Each row is where one point has got to under a steady rotation. How many ticks took it there?
The counts run from 0 to 159.
[ 43  20 -18   7   6 -15  -1  14  -9 -11 -14   9   7  18  -9  16   7   4
   7  24 -16  -3 -13  22  -6  20   4   8  15  31 -13 -24  14  19  -3 -21
 -11  -1  -1   3  -3  18   3 -21  17  -1  13   3 -12 -13  17  -2 -23  -4
  -2 -33] => 127
[ 13   1 -17  10  -7   0  13   1   5  -4   0  14  22  37  -5 -12  20  26
  35  25  -1  -8 -11   3 -34   3  30  -2  -8  -2  -4  -7  -2   0   0   7
  -3   1   6   0  -9  17  -7  -1  -9   2  11   9 -20 -23   7 -38  -3  -4
 -12 -35] => 133
[ -2  15  -9   2 -14   2 -35  21 -28   7  -4   4  -7  16  -6 -18  39 -14
   4 -27 -17 -10 -18  -5  19  35  -5  -9  -1 -11   2  12   5 -13  14 -13
  13   2  20 -35 -26  13  11  -7  -1   5 -17   9   0   2 -12 -14   8 -17
 -11   5] => 150
[ -3   6  17  18 -11   8  27 -22  27 -18  23  -1  19   8  21  -8  19  35
   9   3 -21  -6  -1  -9 -27 -15  12  12 -19  -2  12  19  -1  -2  10  19
   5   6   9 -15  -1  19 -14  10  -1   3 -12 -10 -11 -19  -3 -34 -12   5
  -5 -20] => 138
[ 25   5  20  27  19 -21   3  27   7   0  16 -17   8  -7  -9  -1   2   6
  20  22 -20 -19  10  -9 -21  -6  -4   0   0  36   4 -21  20  12   7 -13
 -14  -2  -9  -2   0  12  13  -9  -6  -7 -15 -18 -17 -19  13   3 -26  19
  23 -20] => 38
[ 12 -18  14 -17   6  -1  44 -11  -8  -4  -6  19  -6 -16   0  22 -15   2
  31  19 -13 -18  -2 -10   1 -27  -1  -7 -20 -16 -16  14  17 -11  -5  -6
 -16  12   0  12  17  -4   5  -4 -24 -33 -14  21 -17 -12 -17   5 -11   8
   2  15] => 116
[-20   3 -15   1 -19  11 -19  -3 -22  -4  -4  22  -4  21  14  -4  34  -6
   9 -26   1 -20   0  -3   9  18 -10   7  -4  -2   2  18   4 -11  -2 -15
  21  -5  18 -36 -25  -7  -6   4  -9   5 -10  12  -8  16  -8 -25  30 -28
 -15  14] => 153
[ 15   0  18  27  10  -9  22  -5  13  -8  27   0   6  -7   2  13  -8  17
  18  17 -10 -29  15  -2 -20 -21 -15  26  -8  35  -6 -13  19  21  -3  -8
 -16   4  -4  -8  12  -3 -10  -4 -19 -11 -15 -16 -24 -15  18  -6 -11   3
  22 -11] => 35
[ 37  10   7  -1   2  -7  27 -10  -7 -24  -5  22 -11  -5   7  31  -3  -4
   1   8 -28 -11   6   9  16  -5 -15  25  -7  36 -16  -6  22  18 -10 -24
 -14  -1  -2   2  19  18  -1 -22  18  -9   0   2  -7  -6   8   5 -30  -4
   8 -17] => 123
[ 34   4   4 -26  -8  -3  27  -7  -2 -11   1  19  -7 -14   1  16  -9   2
  14   8 -26 -18  -7 -13  23 -17  -2   5 -12  16 -13 -11  27  14  -3 -13
 -13   1  -3  11  28   3  14 -29  10 -29 -22   5 -10  -9 -11  13 -23   5
  10  -8] => 120
[ 17 -18  13 -22   5   5  45 -12  -7  -3  -1  23  -9  -9   1  24 -11  -2
  30  17 -16 -17   0 -18  11 -29   3  -2 -21  -4 -19   9  15  -4  -7  -4
 -17   3   0  16  19  -3   9 -12 -19 -31 -17  16 -16  -8 -14   3 -12   7
   7   9] => 117
[-20  -4  16  16  15  14 -23  19  -9  16  -5  -6   5 -14  -3 -35  35   6
  19  -9 -28  14  -3 -12   0  18   6  -4 -10 -13  26  17   7 -28   9  -2
   8  17  -3 -31   1  -7   5  26 -12 -19 -17   3  -8   4  -7   8  10  -8
 -13  13] => 62
[-12 -10   4  23  20  18 -18  24  -7  18  10 -18   6  13 -12 -27  28   8
   2   8 -22  32 -14 -10  -5  27  11  16  -1  -9  11   9   2 -15  12   7
  -7   7   5 -28 -12  -6  -1  27 -28 -12 -20 -16 -11   4  19   0  12  -7
 -12   7] => 59
[ -9   6   3   2   0   7  18 -37  -4  10  20  -5   9 -21  -6  -2 -11  12
  -3  -7   3  -2 -10  -4   2 -23  -1 -23  -7 -42  -2  26 -15 -10  22  25
 -20  29  15   2  33   8 -13   4  -3   1 -15   7   7 -29 -10  -4  -9 -10
   5  14] => 11
[ 20   1  17  29  17  -9  19   5  13  -3  27  -5   7  -3  -4  12  -3  15
  17  20 -13 -22  18  -8 -22 -20  -8  18  -2  39  -5 -15  15  20   0  -7
 -19  -4  -4  -3   1  -2  -1  -2 -18  -5 -14 -19 -22 -16  20  -7 -14   8
  27 -13] => 36
[ 22   8 -27 -10   0 -17 -10   2 -38   2  -9  12  -4   0 -12  33  -6 -20
   4  17   0 -30 -24  13   9  12 -13 -23  20  -4 -24  -5  12   2   5 -21
  -8  -2  18  -1 -27  -2  11 -21 -12  -5 -10  22  -4  -8  -7  -6   4  -6
   5  14] => 23
[  2  -1 -16 -27 -19  -5  -9 -16  -7  12   1 -13  -3  15 -13   2 -15 -27
 -27  -7  20   2  -9  -9  34  -1   3 -29 -16 -32 -19  10 -17  -5   7   4
 -12  22   4  15  24  13  -5 -18   9  11 -12  -8  31 -10  -9  17 -15  -2
  -4   5] => 98
[  8 -13 -16  -2  28  -3   7 -10 -16  11  -9  -2  14 -14  -9  28 -20  -5
  14  51  -3  -4 -18   7 -20  -9   0 -30  16 -11 -10   0  11 -11   2   0
 -23  10   4  10 -10 -24   8  14 -31 -26 -10  10  -5 -12   4   5   9   4
   4  20] => 111
[-16   7 -12   2 -22   4 -26   5 -22  -2  -7  19  -2  15   8 -11  34  -9
  10 -30  -7 -19  -7   3  13  25 -12   5  -6  -7   2  19   7 -15   3 -17
  20   3  19 -41 -23   1  -3   0  -2   4  -9  16  -5  10 -13 -17  21 -27
 -18  13] => 152
[  0  -3   4  -6 -43  -7  -5  -8  17 -27 -11   3  18  42  21  -9  23  -1
  -2   0 -12 -18   1 -13  -1  13   7   2 -35  14  -7   9   5 -12  -9 -18
  20   4  -2 -15 -13  28   1 -15  15  11   0  -8   8  -3  -8 -25  -8   3
 -19 -21] => 48
[ -6  16 -10 -18   6 -12  -6  36   4   7  -1   2 -22   1 -20  -7  -7 -16
   4 -24  26  12   6  19  15  13   6  27  17 -25  -1 -12  -3  15 -20 -11
   7  12  -8 -23  11  -7 -32  -9   7   4  13  -3 -12  33   1  21   9 -12
 -19  -8] => 77
[ 22   8 -26 -12  -7 -20  -7   4 -33  -2 -12  12  -1  -1 -13  30 -13 -14
   8  15   4 -34 -31  16   6  10 -14 -18  13  -9 -28  -8  16  -1   3 -21
  -4   6  18  -8 -22  -1   6 -25 -12  -8  -8  25  -6 -10 -10  -5   7  -9
  -2  17] => 24
[ 18   5 -21 -12 -15 -23  -4  -1 -29  -7 -12  16   2   2 -13  28 -15  -7
  14  12   7 -41 -27  20   4   5 -15 -15   8 -14 -27  -3  21  -3  -2 -24
  -4  14  15 -15 -16   0  -2 -26 -19  -9   1  30 -11  -9 -11  -7  10 -10
  -5  16] => 25
[  9  18  22  17   0   4   0   4  15  -9  33 -22   6  -5   7  -9  27  12
 -15  -5 -36  10 -19 -19  -4   3   4   9   0   0  14  13   4   3  27  15
  -1   0  14 -17 -19  26   8  -1   8   1 -33 -24   1 -12  -3 -18 -24  15
   9 -15] => 142
[ 15   3  15  21   3 -14  22 -12  15 -14  22  -1  12  -9   5  10 -13  23
  16  13  -6 -33  12   2 -19 -21 -19  26  -6  31  -5 -14  26  19  -7  -9
 -11  11  -6 -15  20  -9 -15  -4 -17 -12 -12 -10 -25 -15  16  -7  -5  -1
  15 -10] => 34
[ 13  -7  25  24   5 -19   5  24  -5  -7 -10  -2  -3  19  -2  -5  15 -13
  25  11 -16 -20  28  -7 -15   4   3  -9 -29  21  -9   5   5 -14  -3 -24
  -3   2  -6  -3 -19  40  12  -6  -3   9   5  -2  -9 -20   3  -7 -28  14
  10 -20] => 42
[-13  16   9 -29   5   2   6  12  12 -21  -3  12 -27 -15  22  20  11 -23
  -7 -17  -5   9  11   0  14   2  -3  23  13  -5  14  19   8   2 -19 -17
  24 -11  -2 -21 -24 -10  -7   3  18  -4  -8  -2  -3  45 -19  12   9   2
 -14   9] => 71
[ 44  12 -15   6   9  -9   4  11 -10 -12  -8  14  -1  15  -6  22   6   0
   4  23 -21  -2  -5  16   1  16   1  17  10  37 -17 -21  12  24  -5 -22
 -14 -13   1   6  -3  19   5 -22  13   0   6  -4 -11 -10  19  -5 -25  -6
   5 -33] => 126
[-14   9  11 -12   8 -20  10  -3  10   2   5 -26  -8  -4   0  17 -20 -31
 -18   7  25   4  18   2  -2 -19   6 -31  -2 -36  -3  27 -26 -13  -1   3
  -5  15  -3  15 -11  23 -13   5  10  25   5  -9  24   0 -14  15 -20  24
   3   1] => 93
[ -9  -6  -1 -18   2  -5  11  -3  -1  12   7 -17 -15  17  -7  16 -18 -37
 -22   4  25   7  10 -11  15 -15  13 -28 -11 -38 -19  25 -32  -8  -1   9
 -15   6   4  22  -7  21  -9  -6   1  22  -4 -11  23  -4  -9  11 -18  16
   5   3] => 95
[ -5  -6  -1  -2 -41  -1   0 -12  20 -27  -5   5  16  45  27  -4  23   3
  -8   2 -12 -13  -2 -11  -2  11   7  14 -34  16  -8  12   3  -8 -12 -14
  18   0   2 -16 -16  23  -6  -7   8  10  -1 -14   8   3   1 -27  -3   3
 -22 -19] => 49
[ 17  -1 -12  -7 -18 -10  12  -9  10  -5  21   8  19   4  -5   5 -19  24
  26  12   4 -46 -16  -3 -12 -17  -4  12  -2  13 -14 -27  29  23  -3  -5
  -5   8   0 -12  20 -21  -9 -20 -20 -22 -18   1 -24 -13   2 -13  10  -7
   5  -4] => 31
[-22   0   6 -14  12  29  -2  12  -6   7  -1  19 -10 -11  19 -10  37 -10
  21 -13 -19  10  16 -29   5   1  11  -6   2   3  27  22   3 -16  -4  -5
  17 -18  -1 -10 -16 -17  19  21   2 -18 -28   4  -8  26 -19  -1  15  -5
  -6  10] => 66
[ 16  -6 -20 -12 -20  -4  14  -7   1  -2  17  17  16  10  -9  11 -17  20
  28  13   8 -45 -15  -4  -9 -18  -2  11  -2   9 -18 -24  22  24  -6  -3
  -8   2   6  -7  11 -24  -9 -20 -27 -20 -16   4 -24  -9   2 -19  14  -8
   5  -2] => 30
[ -5   2 -26  -3  10   4  12 -16  -1  14  16  -9  13   9 -13   7 -12   7
  -2  20  22  14 -20   7 -20 -12  26 -26  12 -50  -7  13 -28  -2  13  33
 -20  13  12  15   2   5 -21  10 -13   8   3   3   5 -19   1 -13  -1   0
  -4  -6] => 7
